(in the rows, 128 means zero)
Each path below is one point turned by a fixed rotation once a step. After each direction that follows a path, write how fast that rotation turns it, in degrees per step (0 if it stays still).
Each turn is a multiple of 5 degrees from 10 to 175, or 0.
Each row of a path follows its step; steps can be skipped.
Path 1:
step 3: [119 140 125 129 122 125 121 131 121 130 125 138 128 121 119 125 124 129
 126 138 127 132 132 126 142 115 130 128 126 124 129 128 124 123 129 112
 131 114 123 114 127 128 131 133 129]
step 4: [124 148 127 133 131 131 123 125 125 122 134 136 128 128 117 121 129 132
 140 135 127 133 127 125 126 121 133 134 136 126 129 130 124 121 137 115
 124 122 123 113 121 126 128 124 131]
step 7: [121 132 122 127 130 142 133 143 141 123 133 125 120 136 122 130 126 116
 134 133 118 133 129 121 130 116 130 123 132 129 128 119 132 124 133 127
 124 128 126 122 127 118 129 122 135]
step 10: [115 135 130 128 120 130 119 133 140 127 123 129 122 126 124 127 124 116
 120 135 125 126 126 114 126 135 133 129 128 121 133 123 124 122 133 116
 137 123 132 113 126 134 132 131 125]
step 13: [136 135 123 126 125 139 132 130 138 131 123 139 120 124 120 121 128 136
 122 138 122 127 125 128 133 116 127 127 126 134 132 124 133 120 124 112
 134 114 130 122 130 130 127 131 134]
step 14: [133 138 120 131 130 141 130 128 126 124 125 132 117 126 117 135 132 133
 130 137 119 123 124 127 139 111 130 131 130 132 125 129 130 125 130 117
 128 126 128 117 121 119 137 127 129]
step 15: [124 142 125 129 125 137 130 134 128 125 128 124 119 125 127 122 124 125
 126 136 118 131 135 125 132 118 137 135 137 128 129 117 128 115 125 122
 126 129 128 117 123 115 138 121 130]
step 17: [116 134 132 136 126 145 124 135 132 130 123 132 129 134 131 129 131 118
 138 138 116 128 122 123 121 129 128 127 132 122 128 128 135 125 133 119
 130 133 126 118 118 130 126 118 137]
step 18: [113 128 132 136 121 133 128 143 136 132 122 138 126 129 129 124 131 114
 130 135 115 126 129 123 130 124 129 118 129 127 138 123 131 124 135 122
 137 120 123 121 131 130 128 130 130]
step 20: [127 142 126 125 130 131 129 134 137 131 132 124 117 136 120 115 114 124
 128 130 123 136 119 120 131 129 125 125 130 127 131 126 126 123 141 118
 129 114 130 120 127 133 132 127 128]
step 21: [122 136 117 130 126 135 122 128 135 128 121 128 121 131 118 125 120 136
 119 131 127 128 123 127 136 121 133 128 126 123 127 131 123 117 136 113
 136 113 129 125 121 133 124 136 128]
Directions:
[128 127 127 128 130 127 128 127 127 130 129 129 127 120 125 128 128 129
 128 130 127 125 128 129 130 128 127 131 129 127 128 126 127 128 127 131
 125 127 130 126 126 130 126 127 132]
35
[129 127 125 126 128 129 129 127 134 124 127 128 126 124 127 130 129 128
 126 127 132 127 128 124 126 128 126 129 128 128 127 127 127 128 125 126
 128 131 128 129 130 129 129 128 126]
25
[132 128 128 128 129 132 127 128 129 130 129 127 129 128 130 125 125 131
 128 129 128 128 125 128 127 132 128 129 125 129 127 130 132 129 127 126
 129 127 128 130 126 133 128 126 129]
95
[128 128 129 126 131 128 126 127 130 129 130 127 127 131 126 127 131 125
 131 129 127 128 125 129 127 133 125 129 128 129 125 129 128 128 128 128
 125 128 128 125 126 123 129 126 127]
140
[129 125 129 128 129 132 127 126 128 126 127 129 131 126 129 129 127 130
 129 125 128 128 129 128 125 125 130 127 127 127 126 125 130 126 127 129
 128 125 130 128 128 123 132 124 129]
40
[128 130 128 131 128 126 128 124 126 124 128 128 124 128 129 128 126 131
 126 128 129 129 128 127 129 133 131 131 129 125 126 127 127 126 131 128
 129 128 127 127 126 128 132 129 127]
65
Path 2:
step 0: [122 123 131 127 128 128 125 133 134 136 128 140 121 139 128 122 114 138
 125 125 131 131 128 131 126 123 132 131 131 122 129 137 135 135 122 126
 141 139 128 121 127 130 130 129 119]
step 1: [118 121 126 130 120 123 141 137 129 137 131 129 129 134 129 115 117 141
 124 134 125 134 129 129 126 129 125 128 133 122 124 133 140 129 132 128
 132 126 124 121 128 135 120 132 128]
step 4: [131 120 132 139 132 136 127 129 129 138 126 123 130 120 134 118 129 138
 136 131 124 127 120 128 124 131 124 122 129 128 119 126 130 133 128 119
 119 122 136 126 134 131 122 118 118]
step 5: [137 130 127 132 133 128 123 121 128 126 127 119 132 127 137 121 125 134
 142 136 121 124 117 135 123 128 126 125 126 126 122 127 130 140 125 115
 135 128 130 119 127 128 137 122 123]
step 7: [115 133 119 131 128 125 122 129 134 130 124 121 128 130 135 135 128 136
 137 126 115 133 133 128 125 135 121 138 142 127 117 122 130 134 130 128
 128 120 133 126 125 129 124 130 130]
step 8: [125 122 123 126 135 126 121 129 130 115 133 122 130 125 128 132 121 130
 138 119 128 134 126 127 126 132 120 137 137 136 114 128 124 135 135 124
 129 119 129 131 126 125 137 136 134]
step 13: [123 130 121 128 114 132 129 125 131 127 129 121 119 135 134 125 119 133
 116 120 124 136 131 132 126 132 132 130 130 130 124 136 121 115 126 125
 122 117 137 133 127 129 133 128 125]
step 18: [124 129 129 123 137 135 130 140 131 131 123 125 118 130 129 119 111 143
 129 125 137 129 135 125 127 128 132 128 127 129 125 127 136 131 131 127
 138 129 138 127 128 121 122 129 128]
step 19: [126 120 131 136 130 130 135 137 125 133 127 127 126 123 131 121 113 139
 130 135 130 124 129 126 129 130 123 123 129 123 115 130 131 124 136 123
 127 114 138 128 131 125 122 132 120]
step 20: [133 121 133 134 137 132 129 130 129 123 125 125 130 129 138 126 121 130
 133 135 120 125 123 128 128 130 124 116 122 120 121 135 136 138 137 118
 128 121 131 130 125 128 135 132 116]
step 21: [121 127 131 128 135 130 120 126 132 132 123 119 135 134 129 125 126 133
 135 127 127 124 130 127 131 128 122 117 117 127 122 123 134 143 122 117
 135 126 127 127 126 138 128 129 112]
Directions:
[124 129 130 127 129 129 129 130 130 130 128 127 125 131 125 130 129 127
 129 126 132 128 130 127 127 129 128 128 124 128 129 125 126 130 128 127
 130 133 129 126 128 126 128 128 124]
120
[129 128 130 130 129 128 130 130 129 131 128 126 132 127 125 130 124 127
 131 128 125 127 126 130 124 127 128 129 126 126 126 125 130 132 127 128
 128 127 126 129 127 129 126 125 128]
20
[127 130 130 123 124 128 129 131 129 128 129 129 128 128 128 130 129 130
 130 126 126 128 126 129 130 127 128 127 125 131 126 129 127 130 127 130
 126 125 133 128 131 127 127 130 132]
70
[129 128 131 127 130 127 125 130 127 129 127 127 131 125 130 125 131 127
 129 124 128 130 126 126 128 128 130 127 126 132 130 127 125 128 129 125
 126 129 125 128 130 132 126 127 127]
60
[128 124 127 130 130 130 126 132 130 128 130 130 128 129 130 128 130 130
 129 127 132 126 129 127 128 126 127 132 129 129 127 126 131 128 125 131
 127 127 130 126 129 131 129 126 130]
100
[127 130 130 130 129 131 128 131 128 127 133 130 128 127 128 129 127 126
 126 128 128 129 129 127 127 134 129 126 129 127 129 125 128 127 130 125
 129 124 129 131 130 129 130 129 130]
65
Path 3:
step 3: [123 125 113 125 137 134 125 123 135 132 128 135 132 119 124 130 124 135
 130 126 113 131 135 141 123 124 130 126 138 142 125 128 127 122 131 130
 135 137 126 138 132 126 128 123 124]
step 4: [119 124 132 135 130 112 131 124 137 125 136 129 136 137 123 127 130 125
 127 121 127 144 123 134 132 132 128 129 136 138 127 127 136 126 123 125
 135 136 138 129 127 114 132 132 130]
step 5: [124 125 127 123 135 121 117 129 127 127 127 127 133 134 123 128 141 140
 126 123 113 124 137 134 127 125 125 121 125 140 137 115 128 136 130 127
 137 136 123 134 131 126 127 132 122]
step 6: [125 131 122 126 134 122 131 119 135 125 131 137 140 126 126 137 130 128
 136 129 128 141 136 132 124 125 122 120 120 132 124 135 126 115 128 118
 136 141 137 127 134 122 135 134 124]
step 9: [120 128 128 131 138 131 131 124 137 135 135 130 137 132 124 134 138 133
 131 133 121 137 136 128 138 122 135 126 139 130 131 123 117 115 118 121
 127 135 125 134 137 127 132 130 134]
step 12: [126 122 126 133 129 126 123 121 137 116 138 129 134 132 124 132 139 137
 138 117 123 136 133 138 125 128 131 125 127 132 131 126 125 119 124 117
 120 126 134 121 123 119 130 139 138]
step 14: [119 120 116 128 131 124 137 120 128 129 132 131 140 132 118 134 121 126
 133 122 117 131 127 138 129 130 121 123 127 132 130 129 131 123 118 128
 128 136 132 133 127 113 127 127 142]
step 15: [133 123 126 129 140 117 119 135 136 127 135 133 129 143 125 125 139 138
 120 129 120 136 130 135 129 124 124 125 136 139 138 124 123 128 135 125
 125 134 133 128 131 124 134 125 134]
step 16: [117 128 111 122 134 120 135 121 122 130 127 131 130 129 119 134 131 131
 126 119 128 134 138 130 127 121 131 126 117 143 124 125 128 123 131 130
 133 133 124 127 133 122 135 141 129]
step 18: [129 120 111 131 134 127 126 130 130 127 127 128 127 131 116 126 143 128
 132 117 116 127 136 134 119 115 124 125 122 132 128 129 124 128 131 119
 129 131 125 125 123 130 143 127 131]
step 19: [119 131 126 124 138 117 133 120 131 132 124 131 134 125 126 131 137 127
 132 131 120 146 126 116 136 116 130 125 130 132 124 131 129 124 127 123
 122 137 129 126 128 127 130 134 144]
Directions:
[128 131 126 126 126 126 128 128 128 130 127 127 131 131 124 128 130 127
 128 128 129 130 132 123 126 128 125 125 130 125 128 128 126 129 130 130
 129 128 128 127 128 129 131 127 126]
35
[127 127 128 130 134 128 130 131 127 130 125 128 127 127 127 127 132 126
 128 131 130 126 129 129 131 129 127 128 127 125 127 130 126 128 126 128
 130 130 127 126 125 129 129 132 127]
35
[130 126 127 124 129 127 126 129 130 129 128 130 126 125 128 129 128 133
 126 126 130 127 128 130 128 125 126 128 126 129 131 128 128 131 128 129
 131 126 128 128 125 132 131 126 127]
140
[128 132 127 128 131 126 128 129 129 124 125 126 127 128 127 128 128 131
 130 131 128 126 130 129 123 128 130 130 131 128 131 126 126 130 130 127
 128 129 129 127 125 127 125 126 129]
145
